Families of rows that turns and mirrors carry onto each other, the same ones carrying the whole set onto itself: the rest of each named row's family, in list order:
4 families of 4 rows:
P: [ 25.0   4.5 -26.9  12.0  -2.9  -5.0 -17.7   9.4  -1.3  -3.2   0.1]
W: [ -2.6  -6.8  29.6 -20.5  13.2 -16.7  -8.0 -27.0  -1.1 -16.3  -9.3]
D: [-13.8  -3.0  26.6 -21.2   4.2 -10.8  -9.4 -27.4   0.0 -13.1 -10.6]
Y: [ 24.4   1.7 -27.9   6.0   3.2  -0.8 -25.8   6.8  -2.5  -5.7   9.6]
G: [-13.5  -4.0  26.2 -16.6  12.6  -9.3 -13.8 -28.7   3.1 -15.8  -9.7]
K: [-13.8  -7.1  10.6 -18.0  21.0  -1.3 -22.8 -33.6  -3.2  -7.5 -17.3]
M: [ 21.4   7.3 -12.9   2.3 -21.4 -11.4 -11.6  14.8  -4.3 -11.7   5.8]
X: [ -5.0 -13.8  12.3 -16.2  27.4  -3.7 -21.6 -35.7  -2.7 -14.0 -11.9]
A: [ 22.9   5.9 -16.5  13.0 -12.7  -7.3 -11.4  11.5   1.9  -9.7   8.4]
H: [ 20.8   2.8 -30.0   7.2  -4.5   2.2 -27.8   5.7  -8.1  -7.5   1.2]
S: [ 21.5   5.9 -14.4   7.9 -19.8  -8.8  -5.1   9.6  -2.2  -8.2   5.8]
V: [-11.9  -5.6  17.2 -17.8  23.9  -6.5 -19.6 -31.0   1.1 -10.2 -17.7]
C: [ -8.9 -11.3  10.4 -14.8  21.3  -1.2 -24.3 -35.1  -7.2 -15.0 -18.6]
T: [ 21.7   1.3 -30.8  11.4  -3.4   1.2 -18.9   3.7  -5.9  -2.1  -0.7]
U: [ -8.6  -6.3  28.2 -20.6   4.1 -15.2  -9.4 -27.0  -3.5 -19.7 -13.8]
R: [ 26.3   7.7 -11.1   1.2 -12.7 -12.2 -11.3  15.7  -1.2  -7.7  11.1]

Same family as V: P, G, A
Same family as K: D, S, T

Families of rows that turns and mirrors carry onto each other, the same ones carrying the whole set onto itself: the rest of each named row's family, in list order:
4 families of 8 rows:
ribos: [ 0.8 16.1  1.3 -6.8 47.3 11.5 -7.2 33.1  5.6]
sodof: [ 10.4 -10.0  -6.1   8.7   0.2  26.6  11.5  45.4  26.7]
zek: [  9.2  -6.8 -13.0  26.7  29.0  -1.4  16.5  46.2   9.8]
lopa: [ 5.1 19.5 12.9 30.2 30.2  6.5  4.6  6.2 33.8]
gilo: [ 21.1 -19.2 -13.4  21.7  18.2  14.7   2.4  14.6  17.8]
ved: [ 14.8  -2.0 -23.3   7.7  19.6   3.7  19.7  43.7  30.8]
fek: [26.8 -3.9 10.0 27.4  0.9 13.9 12.7 30.6 37.9]
rimu: [-0.6 29.0 -9.4 23.4 26.5 19.2 15.9 45.8 22.8]
Zado: [13.1 23.2 19.1 -6.9  5.2 13.8 -5.3  9.7 19.0]
kub: [27.1 21.8 13.6  7.9 17.6 21.8 23.1  9.5  8.2]
vema: [24.1 33.8 -8.2 19.6 12.6  9.1 15.4 28.3 35.2]
duvu: [ 10.0  32.4  -2.7  14.5  19.6   6.6 -14.1  51.9  18.4]
Zigo: [ 15.5 -17.7  13.6   5.6  25.5  15.9  20.8   9.8  22.4]
kel: [-0.6 14.3 -7.9 -4.9 28.9 31.5 23.2 29.5 24.5]
lited: [ 7.1 -1.4 14.4  9.5 10.9 -4.6  1.1 61.1 15.0]
rubo: [ 27.5  -1.1  21.0  25.7  20.2  -5.2 -17.7  34.4  19.5]
tovi: [ 15.4  -5.8   4.0  12.0  25.0  23.1  -0.9  26.3 -15.2]
sep: [ -4.4  -4.6  -7.1  13.5  16.2  -9.4 -11.5  45.3  19.3]
voto: [ 12.7   4.2  10.3 -23.4  35.9   3.2   9.0  39.1  17.8]
Niv: [ -0.1 -17.5  15.4   1.5  27.5   8.3  -6.3  30.2  -1.0]
Nusar: [ 26.8 -14.7  20.4  -2.3  18.7   3.1  -8.7  15.9  18.3]
Ziv: [  6.3  22.4   1.6   8.0  10.1 -10.9  11.8  28.8  43.5]
fepav: [-2.8 -1.4 -4.3  5.8 44.5  9.3 20.6 19.7 29.5]
nanem: [ 3.1 36.2 21.0 -0.5 21.8  2.0  5.9 43.8 16.9]
sidu: [  1.3  -8.4  -9.3  10.8   8.7  25.6 -10.4  13.1   9.8]
kam: [21.0 -5.0 -1.2 -9.2 16.2 15.8  3.0 54.8  6.8]
Bovaz: [17.7 16.8 -5.5 11.5 28.5 21.6  8.1 -2.2 19.3]
labav: [ 20.8  25.6  15.2   9.1  25.9 -13.5  22.1  42.8  18.2]
voril: [ 10.7  18.1  31.9  12.4  20.8  13.5 -10.5  15.2   4.1]
teb: [16.8 24.5 17.2 12.6 46.0 -4.4 -5.1 16.4 14.6]
nesir: [15.5  9.5  2.5 44.1 13.4 23.3 -3.0 25.8 26.3]
zis: [ 30.5  16.2  17.3  15.9   4.1  16.7 -15.6  44.5  14.9]

Same family as duvu: sodof, lopa, rimu, Zigo, Nusar, kam, teb
Same family as kel: ribos, fek, rubo, voto, fepav, nesir, zis

Families of rows that turns and mirrors carry onto each other, the same ones carrying the whole set onto itself: the rest of each named row's family, in list order:
8 families of 5 rows:
refi: [ 26.3  24.0 -35.2  20.3 -21.5   9.2  20.8   8.7  16.9  -9.9  25.0]
fafas: [ -8.5  18.6 -19.4  32.3 -27.1  16.1  26.8  18.6  14.7 -26.2   4.6]
dide: [  2.4  17.2 -31.9  17.0 -15.9  10.8 -10.9  -0.6  10.8  -2.5  20.9]
faba: [  6.1  24.1 -40.6  17.7  -8.8  -5.0  36.9 -18.2   9.1 -18.3 -17.1]
kaz: [  3.5  23.9 -31.4  14.4  -9.0   5.3  13.7 -14.9   3.0  -9.5 -40.2]
vene: [ 37.1  34.2 -17.6  14.1  -9.7  28.4  16.3 -13.9   5.9   8.5  -8.7]
mivi: [ 28.5  26.8 -35.0  13.1  -0.6  28.7  17.0   1.3  10.2  14.3  -5.7]
sereg: [ 20.1  12.7 -31.5  27.3 -12.2   7.3   4.8  13.0   3.8   6.7  23.2]
fim: [  6.2  18.9 -32.3  31.7 -32.7   6.0  -3.2  15.0   3.6 -12.3  11.8]
Bute: [ 16.6  24.3 -19.8  -3.1 -22.1  12.0  22.3  -7.5 -10.1  27.3  -8.5]
mogub: [ 27.4  22.8 -27.8  27.2 -20.6  10.2  -0.8  14.8   6.9 -17.9  15.5]
boz: [ 29.1  23.6 -29.9   7.7 -10.7  17.0  19.1  -3.9  10.8  22.8  12.3]
tedut: [  0.3  25.4   4.9   0.0 -10.7  -2.6  12.8 -17.7  21.6 -22.4  -5.1]
Ruvu: [  4.6   9.0   0.1   2.2  -0.3 -10.0  38.5  -4.7  12.6 -19.2  -6.7]
palas: [ -1.7  22.9 -29.2  27.0  -8.3  16.5  31.8 -23.3  -6.8   4.6 -24.4]
kevad: [ 11.1  26.2 -17.6  23.7  -1.9  -4.4  28.3 -24.7  -0.7 -13.5 -28.3]
tetim: [  2.2  26.5   2.4  12.6 -43.0  19.7  11.0  17.4  -5.9   0.7  -5.6]
zavak: [ 25.7   7.4 -13.1  31.0 -32.5  -1.2   8.7   9.0  -8.0  -5.1  16.2]
rem: [-12.3   1.9   1.2  24.3 -18.7  21.1  21.2  18.0   4.1  -6.8   7.9]
Ger: [ 17.2  32.4 -37.8  23.3  -9.3  32.2  35.5  -6.5  12.4   5.9  -5.4]
fiva: [ 24.1  24.3 -24.6  27.0   2.2  22.3  27.6 -15.2  -2.5  18.0  -2.3]
feru: [ 15.4  20.4 -30.7  21.9 -19.2   1.2  15.5 -12.1  -6.7   1.3 -39.0]
razut: [ 16.1  23.8 -30.1  12.1 -38.9   2.6  -1.3   5.7 -14.6   6.9   2.4]
ges: [  7.6  19.9   6.9  -3.1 -34.6 -12.5  22.8  -1.2  -5.6  -8.5  -4.6]
vudis: [ -2.2  16.4   5.5  28.7 -18.2  20.6  22.3  18.7   9.5 -26.2   0.1]
Gugo: [  0.8  14.3 -38.3  19.4   4.2   3.5  28.4 -16.3  -3.3  -4.7 -25.7]
paraf: [ -5.6  24.3 -17.5  20.0  -3.0   9.9  17.6 -36.8  -0.6 -10.3 -12.6]
Kazuv: [  8.9  22.2 -23.4  10.5   0.1  25.7  13.5 -21.9   7.6  17.6  11.0]
lik: [  5.3  21.9   6.1   5.3 -10.1  -8.0  23.5   6.6  23.6 -19.9 -19.9]
vibo: [ -4.2  22.6  10.5  14.5 -26.4  20.0  23.3  18.0  20.9 -12.0  -6.8]
Pata: [  1.9  20.5  -7.2   2.6 -11.9   2.5  45.9   3.7  28.6 -17.5  -6.4]
Kog: [ 39.2  26.0 -13.1  20.7 -21.3  24.8  18.2  -2.0  -0.3  17.7  -8.0]
vin: [-13.3  23.5  -2.6  15.0 -20.6  23.0  -1.4   8.9  22.0 -14.9   0.0]
bipo: [ 10.4   5.8  -6.0  -4.5 -15.5 -16.4  27.3   3.1  12.0   1.1 -22.8]
rinaf: [ -6.8  13.7  -8.6  26.8 -20.9  12.0   6.5  31.0  15.7 -12.3  -1.1]
Poku: [ 25.3  15.0 -20.1  32.7 -22.5   9.3   5.1  -2.1  -7.6 -11.6  24.3]
tib: [ -6.0  19.1 -13.6  11.5 -26.7   0.2  27.2 -15.2 -21.2   2.6 -23.5]
Nuvat: [  7.8  18.7  -6.4   3.8 -14.7 -21.4  29.9 -16.6  10.7 -20.7 -10.6]
Mebag: [ -8.2   0.1   3.9  24.8 -27.4  10.8  24.9  20.5   0.2  -1.9  -9.3]
zap: [ -2.0   4.3  -8.1  -8.0  -8.4 -13.6  22.2   4.7  19.0  -9.2 -11.3]

Same family as palas: fim, boz, vibo, Nuvat
Same family as bipo: zavak, feru, Kog, Mebag
Same family as Ruvu: mivi, mogub, vudis, Gugo
Same family as tedut: dide, paraf, Kazuv, vin
Same family as rem: kaz, vene, Poku, zap
Same family as Ger: refi, fafas, faba, Pata
Same family as lik: sereg, kevad, fiva, rinaf

